In the rows, 128 means zero.
The rows of X fall into several groups, which share some directions, and each row is roughly a mix of its group's hidden directions.
X, 152 rows:
[[140 137 128 107 110 112  78 110 175 138 114 175 145 158 155]
 [ 90 107 138 102 123 164 137 109 128 108 126 185 139 121  77]
 [108  98 104  84 105 130 155 123 150  79 115 138 163 142  97]
 [156 183 134 111 111 128 101 173 154 111 154 164 122 137 149]
 [119 159 138  96  92 156 162 131 183 145 122 109 127 165 143]
 [150 135 140 115 146  86 116 115 124  84 145 165 140  80  90]
 [147 176 119 173 106 116 107 114 128 160 175 115 111 131 159]
 [140 200 117  86 102 131  99 114 146 116 131  97 144 121 128]
 [149 137 166 184 132 100 143 126 145 144 141 170 165 149 111]
 [148 117 136 141 167 140 165 121 151 164 172  94 112 134  87]
 [129 178  87 143 168 130 127 171 111  84 129 143 142 141 128]
 [186 126 128 132 115 187 140 144 109 115 125 115 118 153 170]
 [ 99 124 118 114 145  67 105 114 100 140  77 130 136 126 162]
 [130 176 111 139 113 157  92 162 134 117 175  96 109 115 154]
 [117 169 155 146 106 104 123 129 107 175 142 128 104 100 179]
 [ 78 115 140 117  95 161 152 145 163  95 118 149 169 129 114]
 [143  77 108 146 103 141 122 145  73 145 129 155 108 123 169]
 [136  63 110 136 138 108  95 149 114 122  98 134 101 168 150]
 [147 171 120  98 101  79  84 153 128 157 122 111 136 131 151]
 [101 137 112 121  59 101 170 104 116 109 109 156 121 126 134]
 [150  87 122  84 111 101  74 118 147 143 131 126 145 119  87]
 [121 183 100 124  74 148 147 125 128 131  99 104  98 153 139]
 [ 89 152 136 144 169  90 141 114 157 158 116 101 149 153  95]
 [121 100  98 164 110 130 174  95 148 134  88 157 163 129 126]
 [101 153 107 117 158 190 141 157  90 148 118 125 121 136 158]
 [120 174 179 141 119 174 156 173 133 123 142 126 140 146 135]
 [ 55 111 164 132 123 141 128 118 109  89 139 122 128 128 165]
 [ 84  89 126 124 159 116 100 112 113 122 162 112  74 112 110]
 [162 112 136 146 132 174 146 104 185 135 147 139 134 120  83]
 [131 114  96 100 118 130 116 124 120 158  90 127 164 174  77]
 [118 137 167 121 106 206 158 144 116 137 120 102 124 142 127]
 [151 146 133 149 174 116 161 119 121  64 124 110 142 117  94]
 [101 111 158  72 155 147 139 170 137 140  91 143 123 102 120]
 [ 93 129  57 120 145 117 123 106 136 127  93 127 167 153 132]
 [ 72 128 130 121 152 162 175 114  76 137 128 138 107 126 125]
 [142 173 136 117 130 122  88 103 105 110 111 107 149 130  65]
 [114  91 106 162 174 133 107 124  98 102 101 147 113 168 108]
 [ 70  97  99 147 112 154 146  98 100 145 117 156 126  97 141]
 [160 117 122 146 141  96 138  92 159  78 122 102 156 133  89]
 [128 103 120 139  81  99 131 129 121 128 164  85 117  95  79]
 [161 139 158 111 158 185 124  93 139  97 147 122 125  93 144]
 [126 159 151 153 155  90 173 141 145  88 126 136 115 118 172]
 [127 144 110 102 156 182 156 156 120 110 152 121 137 116  74]
 [ 78 106  97  77  95 141 128 163 116 137 107 123 133 120  98]
 [144  70 151 111  75 117 169 118 128 139 119 105 151 140 118]
 [127 141 150 112 113 132 108  92 126 103 102 144 173 116 192]
 [121 121 128 165 122 140  55 106 137  76 127 120 136 133 113]
 [138 152 159 110 115 100  55 158 130 110 110 122 125 131 156]
 [102 129  95  99 144 129 121 153 185 119  77  99 119 133 141]
 [ 94  80 118 101 147 117 120  87 101  85 139 117  93 132 118]
 [176 133  82 128 112 135 121 158 123 148 146 130  99 185 141]
 [126 135 132  64  97 114 107 144 122  82  86 145 112 120 141]
 [126 147 135 171 147 130 125 101 101 146 147 130 110 183  77]
 [139 133 104  85 163 160 160  97 165 157 121 121 149  99 112]
 [155 137 124 119 127 191 125 136 161 173 108 126 112 107  88]
 [120  98  84 101 122 143 119 113  89 139 172 140  97 102  94]
 [166 123  90 118 133 197 120 142 143  97 162 129 136 127 141]
 [123 143  84 138 162  99 165 181 148 120 125 107 142 149 154]
 [161 108 160 121 111 120 153 143 129 192 176 126 129 113 145]
 [134 155 172 156 145 113 114 129  75 106 144 166  98 154 130]
 [ 93 136 111 135 141 155  87 122 160  89  91 113  96  99 149]
 [113 163 137 145 158 156 152 165  66 125 103 140 113 146 131]
 [120 140 128  98 173 178 152 107 125  95 124 127  79 128 105]
 [188 123 114 140 130 144 146  69  95 114 108 143 109 144 136]
 [102  96 121  67 121 154 157 128 142 100 111 101 138 145  91]
 [111 118 131 102 134 113 153 114 176 150 125  85 151 136  70]
 [140 167 115 144 122  99  71  83 118  92 116 106 145 120 126]
 [ 99 154 171 136 128 183  96 164 119 164 120 135 117 113 117]
 [109  91 119 163 114 150 122 134 145 153  74  93  86 130 120]
 [ 90 154 148 122 177 158 157 128 114 139 104 147 117 125 180]
 [139 121  85 121 157 138 114  90 110 120  85 101 171 152 102]
 [125 118 125 170  89 161 104 129 135  73 133 124  93 123 163]
 [120  84 115 123 117 126 159 146 124 167 152  64 117 100 125]
 [104 160 118 124 121  79 124 157 127 113 127 121 166 123 190]
 [137 140 171 116 133 148  66 128 137 130 156 138  76 119 106]
 [153  97 147 104 168 121 116 105 124  89 165 161 123 115  87]
 [165 168 107  89  95 155 116 177 134 153 110 115 141 118 129]
 [ 84  90 130 131 150 140 113 121 108 126 136 120  62 125  90]
 [ 69 116 130  89 174 136 155  96 127  94 146 123 125 117 130]
 [169  72 150 134 109 122 126 129  93 142 164 151 108 111 160]
 [131 163 125 122 153 123 127 146  67 121 129 179 140 162  98]
 [103 175 143 133 160 138 109  95  85 131  77 120 134 141 142]
 [111  73 103 128 157 119 148 129 155 113 151 179 141 108 102]
 [153  80 146 181 175  99 107 125 127 124 134  99 129 125 113]
 [ 98 149 113 132 192 104 181 112 115 136 117 142 137 137 104]
 [ 94 163 145 104 172 132 135 163 164 172 114 119 141 126 104]
 [156  80 115  80  90 127 136 147 135  91 105 129 159 145 119]
 [ 89 130  99  95  80 135 173 125 162 141 117 146 137 156 114]
 [127 116 138 124 104  87 102 151 122 133 139 206 122 124 106]
 [138 134 184 145  92  64 140 108 142 125 124 108 108 117 134]
 [106 154 110 170 133 100  79 151 171 119 143 141 129 163 140]
 [132 121  72 157 122 145 132 110 107 100 160 128  80 103 155]
 [ 98 179 156 134 168 101 126 102 110  95 123 135 125  86 118]
 [164 171 133 161 126 164 163 153 106 159 170 133 118 130 126]
 [ 73 145 159 113 136 141 125 175 116 180 104 120 126 124 112]
 [107  97  92 156  74 128 127  88 108 127 113 121 118 134 172]
 [145  76 120 157 136 197 128 123 121 102 146 136 139 116 106]
 [121 119 144  49 139 112 139 160 134 125  95 148 104 110 136]
 [173 155  89 151 115 163 110 127 140 134 175 120  93 151 132]
 [ 90 144 144 102 170 145 150 133  99 149  82  98  95 138 131]
 [161  90 168 141 117 128 134 142 113 181 179 135 144 119 132]
 [172 151 126 134 125 133 120 147  94 156 185 162 108 120 157]
 [143 112 109 121 140 216 146 149  99 124 138 130 124 138 122]
 [100 109 121 130 178  74 169 121 109 139  98 137 146 151 120]
 [ 80 163 146 157 158  75 126 105 138 104 107 151 130 127 122]
 [ 96 158 112 112 170 138 179 134 112 145  99 144  88 112 142]
 [109 109 134 150 138 107 112 150  87 156  90 137 116 191 120]
 [ 76 168 113 127 146 142 125 129 127 108  66 122 114 153 104]
 [154  82 118 118 138 144 136  93 120  64 148 150 124  98 118]
 [102 155 126 116 124 170 154 161  68 124 136 133  88 137 120]
 [110 146 165 171 143 125 175 150 167 115 117 107 148 158 145]
 [ 92 113  87 155 125  78 106 167 141 142 102 110 100 120 131]
 [151 168 108 144 161 145 108 146  96 144 162 163  96 159 119]
 [116 118  97 103 144 141 137 107 133  50  93 138 131 119 108]
 [ 87  90 161 146 137  82 148  94 136 161  97 125 126 135 112]
 [106 105 151 124  91 132 165 101 120  98  99 116 182 109 105]
 [148 122 121 111 112  93 118 173  72 140 129 179 122 109 128]
 [117 128 157 161 117  99  90 145 120 152 133 121 195 151 115]
 [129 109 111 102 152 125 158  94  80 150  97 150 113 144  84]
 [127 120 130 135  77 122 105  91 156  87 125  98 127  87 161]
 [137  81 126  94  90 135 145 140 139  94  98 118 180 135 110]
 [139 159 171 145 114 170 166 154 101 108 161 125 125 161 129]
 [171 129 126 169 178 153 127 161 116 106 128  90 131 156 132]
 [114 135  95 110 147  80  93 145 130 176  87 115 121 104 138]
 [155 119 129 107 112 112 133 133 125 116 159 150 112  69 187]
 [177 154 172  88 156 154  95 106 122 148 119 111 117 126 131]
 [158 148 170 100 142  88  99 122 166 128 121 175 137 125 148]
 [145 129 189  99 147 160  98 106 101 125 168 123 107 132 113]
 [162 122 173 111 115 140 129  96 122 131 184 140  91 108 100]
 [145  96 109 172 153 143 128 106 137 114 171 130 139  79 160]
 [147 136  94 123 104  75 140 157 106  98 176 138 152 146 128]
 [ 74  92 132 143 136 127 153 125 135  71 135 136 103 151  97]
 [106  94 144 172 145 131 149 120 141 163 124  99 172 152  92]
 [139 118 143  93 137 146 148 129 178 103 179 106 155 133  94]
 [103 170  96 107 152 140 127 155 101 109  80 156  99 145 134]
 [157  90  75 146  88 151 152 134  96  98 139 126 124 125 147]
 [161 135 100 114 111 175 104 165  92  98 128 165 124 152 122]
 [125 114 156 136  88 135  95 145 174  78 103 152 145 144 110]
 [176 124 102 133 162 160 106  96 121  75 131 114 154 118 114]
 [143 152 146 132  75 152 113 115  92  92 140 143 163 140  90]
 [ 80 172 122 147  99 145 158 141 119 113 107 159 111 170 139]
 [ 75 126 125  81 132 120 149 136  93  81  96 126 125 151 131]
 [161 126  95 127 128 128 145 101 127 124 152 129  50 132 155]
 [156 113 100 124 138  86 181 172 149 122 117 126 141 147 162]
 [137 159 120 149 181 155 111 159 101 145 163 167 144 136 109]
 [ 54 141  94 134 105 117 132 102 129 125 115 170 125 128 151]
 [157 153 131 167 121  75 156 160 136 109 133 124 154 168 145]
 [133  92 109 142  95 138 167 134 113 116 108 119 197 148 118]
 [ 98 148 137 142 109 115  88  98 168 140 120 144 119 144 189]
 [131 110 109 123 120 113 105 117 188 156 147  66 140 130 144]
 [ 78 100 112 169 137 155 149 103 130 134 110 102  94 109 161]
 [111 119 117 123 191 115 139  88 125 133 180 112 103 103 134]]

One row of each group comes first, with its name. Which group is each row after those in?
[173 115 107 163 134  95 131  89 160 146  81 134 147 133 140]
W
[131 129  90 173 149 149 105 107  99  72 133 150 147 143 111]
D
[127  85 109 159  74 170 128 100 136 108 144 150 111 142 145]
N

[142 127  56 160 123 121 144 137 126 115 163 112  89 109 146]
W
[158 156  98  96  89 163 113 159 116 172 111 129 138 103 129]
W
[114 145 130 144 119 116  88 117 167 139 130  98  84  97 178]
D
[130 133 148 140 146 108  96 108 184  77 148 127 142 113 165]
W
[136 182 120 151 156 123  81 135 137 143 172 139 110 107 156]
D
[109 127 150 114 191  94 102 138 139 161 124 127 146 118  82]
N
[125 151 117 137 134 175 133 111 105 133 115  47 127 136 140]
N
[138 142  79 190 113 158 125 136 127 135 138 109 167 158 137]
D
[ 93 154  86 143 119 141 162 136 101 122  70 126 122 135 162]
D
[ 82 160 115 119  72 122 175 151 146 134 124 140 115 155 130]
N
[126 176 154 156 131 111 130 146 135  71 155 153 114 118  91]
N
